One vector is turned by the same rotation once a step. Each row is the vector after some number of steps, and that number follows the row.
The counts run from 0 to 187.
[  4   9   2  -2  -4  10   9 -12 -24   3 -15  -1   3   1   1  -5   7  -7
   6 -11  -6   6   9   8  -2   4   0   1 -11 -13  19  -7 -12 -14   1 -10
   4  12  -1   1   9   1  -1   1  -6 -11   0   1]
92
[ 12   6   3  -2 -10   1 -12  -8  -6  -1 -13   4   6  -1   7  -6  10  -4
 -13   0  -4  10  -2  15   9   6   1 -10   4   7   9   0   7  -6   1  14
  12   9  20  -6  -7   0   4   0  -3  -3  -8 -11]
32
[ -2   8   0   4  20   2   0  10 -12  -5   3   1   5  -1   5  -6  -7  -8
   5  -5  -9  -9   7 -23 -16  -8   5 -14   2  -6  -5  -4  -4   7 -11 -10
   0 -14 -16   2   8 -10   4  -4   6  -3   0  -3]
102
[ -3  -7   1  -2   5  -2   4   4  12   4  14 -19  -7  -7  -4   4  -4   4
  -2   0  21  -1   1  20  -1   6  -9  12   0   3 -12  -5  -7  -4   7   3
  -5  -4  -5  16   4  -5   2  -7   4  11  -8  12]
24
[ -9  -4 -11  -4  -5  -8  12  11  15   6  -6  -2 -25  -7  -6   1   6  18
  -3   4   7   2  -9   1   2   7  -5  12   1  -6   4  13  10  -3  -3  14
   1   1  13  -3 -16  -3   3  -5   0  11 -12  -4]
171
[ -8   0   3  11   6 -16  -2   1   6   1  -1   5  22   7  -2   6 -16   6
   5   1  -6 -12   7  -1   0   3  10  -2  -6  10   5  14   6  10   3   1
  12  -7 -21   7  -8   6   4   9   2  -2  18  -3]
53
[ -5  15   2 -12   7   1   6   7   0   6 -16  -3   0   1   0  -5  -2  -1
   9  -3 -12   5  15 -10 -12   9 -12   0  -4   7  15 -19 -15   5  -4  -4
  11  11  -9  -1 -13   2  -8 -13  -9  -2  -9  -5]
42
[  4   2   0  -3 -16  -8   9  -6  18   5  -7  -4   1   8   0  -1   9  19
   5  -1  -4  -2   6   9  12   6  -1  10 -13  10  12  12  -4  -4   5   0
  -2   4  -1 -11 -11  14  -5   0 -18  -3   8   3]
18
[ -8  -3  -1   6   1 -16   7 -12  -7   8 -12  14   7   4 -10  14  -9  -3
   6   1   6 -10   1   0  -5  13 -13   3  19  -8  13   9  -1   7   5  -5
  13   8  -7   5  -4  -7   2  11   2  -1  14   2]
28
[ -2 -18 -11  14  -7 -16   2 -16   1   3   4  10  -8   2  -1   3   0   0
  -3   5   6 -13 -14   3   7   9   6  -8   6  -4  -5  20  15   0  -7   1
  -4   1  19  -5   6  -3   3  10   8  -3   5   2]
95
[  2 -15  -6   8   1  -8   2   1  17   8   6  -9 -12  -9  -2   6 -11  13
  -6   2  13   5  -3  12   5  -8   3   5 -16   6  -4  13   9  -4  -1   9
  -3 -11   1  10  -5   5  -5  -3   0   9  -6   7]
146
[  2   2   5   5  -2  -9  -9  -7  11   8  -7  -5  19   8  11  15  -4  -4
  -2  -4  -5  10   8  -1   9 -10   1   1 -12  19   1   0  -8  -6   4  10
   4  -2   0 -15 -25   3 -11   3  -9  -1  13  -3]
83
[  8   1  -1  -2   3   1  -2   7  -3   1  11  -7  -3  -5  -6  -5 -17  -9
  -1  -4  -2   3   6   7  -8  -9   5   9  -4 -10  -5   1  -8  -4   6  -2
 -12 -21 -18  13  24   8   2  10   1  -9  -5   8]
86
[ -5  10  -1  -2  10   0   1  13  -6  -5  -8   8   7   1   7   0  -6   4
   5  -4 -13 -11  12  -9 -25  -1  -1 -13   5  11   6  -2   1  15  -6   0
  11  -2 -13   5  -3  -4   7  -9   1  -3  -3  -6]
103
[ -3  -7   8   2   4  -8  -7 -13  10   1   2   3  20   3  -9  16 -12 -10
  -1   4   1 -10   3   0  -7  10  -8   9  18   6   4  -1 -21  17  17  -1
   2   4  -7   4  -8   4   3  18   7   4  13   7]
150
[  6   4  -5   6  15   1  -3  -8   4  15  -9  -3   5  -4  15   6  -7 -13
   7  -3 -15   7   8 -23 -16  -5   4 -14  -4   5   4  -7 -11   6  -3  -9
   2  -4  -7 -13 -12   4  -7  -5  -4  -6  -3  -8]
133
[ -5 -13  13   3   1  -9  -1 -21   7   3   2  -6   5   5   2  14 -13   0
   4  11   6   0  -4   4   6  12  -8   0   3   9  16  -5 -11   6   6  -5
  -8   5   8   4  -8  10 -12   3   2  15   3  10]
181
[  3  -2   9   3  -7  -7  -7  -6  16  -2   1   7  19   7  -1   3   6   4
   4   0  -8  -6   1  -8   9  -6   7   9  -3  10  -8  12  -3   8   8   7
   4   0 -14 -16 -16   7  10  15  -4  -4  18  -3]
175
[-10  -6 -11   2  -4 -13  18  -7  -9   6  -6   8 -13   0 -19   4 -10   6
   4   6  12 -13  -8   5  -4  11  -2   1  11 -11  11  14   6   0  -4 -10
   4  -2   5   8  12  -6   5   8   3  -5  -1   3]
29
[  5   6   8  -4   3  -3   1  -7 -10   0  -1 -11   7   2  -3   1 -12  -2
   5  -5  -7   1  14  -3  -1  -8   7  -2 -15   0  11  -9  -7 -13   3 -17
 -12 -10 -12  10  17  11  -7  -1   3  -5  -8  11]
117
[ -9  -4   6  -7   0  -7   5   5  15  -7   0   4 -23   5  -6  -2  -2  12
  -5   8   7 -10 -10  -3 -12  13 -10  -2   8   3  11  -3   4   4  -2   5
  -4   7   7  10   4   5  -4  -9   1  13 -16  11]
105
[ -4   9   4  -8  -4  -6   9   6   7   4 -17  -6   7   6   3  -1   9  11
   8  -5  -7   7   6   1  16  -3   3   3 -20   8  14   4   0  -7  -1   5
  10   8   6  -6 -24  -1  -1 -11 -11   4   3  -8]
17
[-12   0  -1  -5  12   1   5   1  -8 -11   3   0 -13   1  -8  -6  -6  -2
   8   6  -3 -12   0 -14  -8   7   5   2   9 -11   6  -9  -7   5   4 -14
 -14  -3  -6   1  21   5   0   2   3  -1  -5  13]
167
[ -6   6  -5 -10  20   8   6  12  -7   0  -8 -10  -9  -4  13  -1   1   2
   8  -1   0   8   9 -19 -10  -3 -10 -11 -13  -5   9 -15  -1   3  -9  -9
   2  -4   5  -1  -8  -9  -8 -21   4  12 -10  -4]
41
[ -6   0  -8  -6   0   4  -2   6 -14  -8   0   4  -6 -11  -1   1  -3  -7
  -1  -7  -9  -7  -2 -19  -5 -15  13   4  -2 -26   1   5   9  -2  -5  14
  -3  -3   6  -5  -8  -6  -4  10   4  -1  -6 -20]
46
[ -1 -13   7  -4   2  -1 -14  -6  26   4   2  -2  -6   8   9   5  -3   5
  -5  12   0   2  -8   0  -3  11  -6  -8   7  18  -9  -4  -4  12  -1  14
  -7   7  10  -4  -4   6 -11 -11   0  10 -10   4]
8
[  8  10  -2 -12  -7  14   0   5  -5  -6   1 -10  -4  -8  -3 -10  14   3
   2  -3  -9  14   7  -4   8 -11  13  10 -10 -12  -7  -5  -3 -14   9   7
 -15   4   2 -13  -5   4  -4   0  -2 -10  -5  -1]
173
[-16  11  -3  -1  -5  -2   6  13  -1  -5 -11  15  12   2  -4  -3   2   8
   4  -7 -11 -11   5  -4  -8   0   1   2   2  -7  13  14   9   6  -5   0
  10   4 -11  -3 -17  -6  13   5  -4  -4  15 -12]
78
[  4   9  16   4   2  -7  -9 -10 -12 -11  -6   3  18   2  -1   0 -15 -13
   2   2 -13  -1  10   4 -13  -3   8  -6  -1   0  21  -9  -8  -3   0   3
   3  -5 -10   9   3  10  -5   6   2  -9   6   8]
118
[-10   5  -9   3   9   0  10   1 -15   2   7  -1  -5   0 -10   3 -13  -2
  10  -3   8  -5   1   6  -9  -8  -2   4   6 -24   5   0   5  -4  -6 -11
   1 -11  -5  17  12 -14   5   9  14   1   0   6]
152
[  4 -16  -7   3   6  -4   3 -10 -15   0   9   4  -8   7  -3   5   4  -8
  -2   0   5  -2   1  -4  16   0   1   0  13 -14  -6   9   6   3   3 -18
  -8   3  -1  -8  11 -10  13  11   4  -4  22   3]
126
[ -2   9  -1  -5  -3   3   2  -3   1   5 -18   1   2   0   4   9   6  -8
   3  -5 -16   6   6 -16  -5  -3   2   4  -2  -7  12  -2 -11  -1  -2   9
   6   4   2 -23 -31   0  -9  -2  -5  -3   5 -14]
108
[ 13  -4  -6   7  -5  -3 -14  -1  14  -3  12   8 -10  -4  -1  -9  -2   4
  -8   8   5  -8  -9   7   4  10   8  -2   6  13 -22  13  14   9   1   5
  -8  -4   2   1  22   4  10   6   0  -4  -3   6]
161
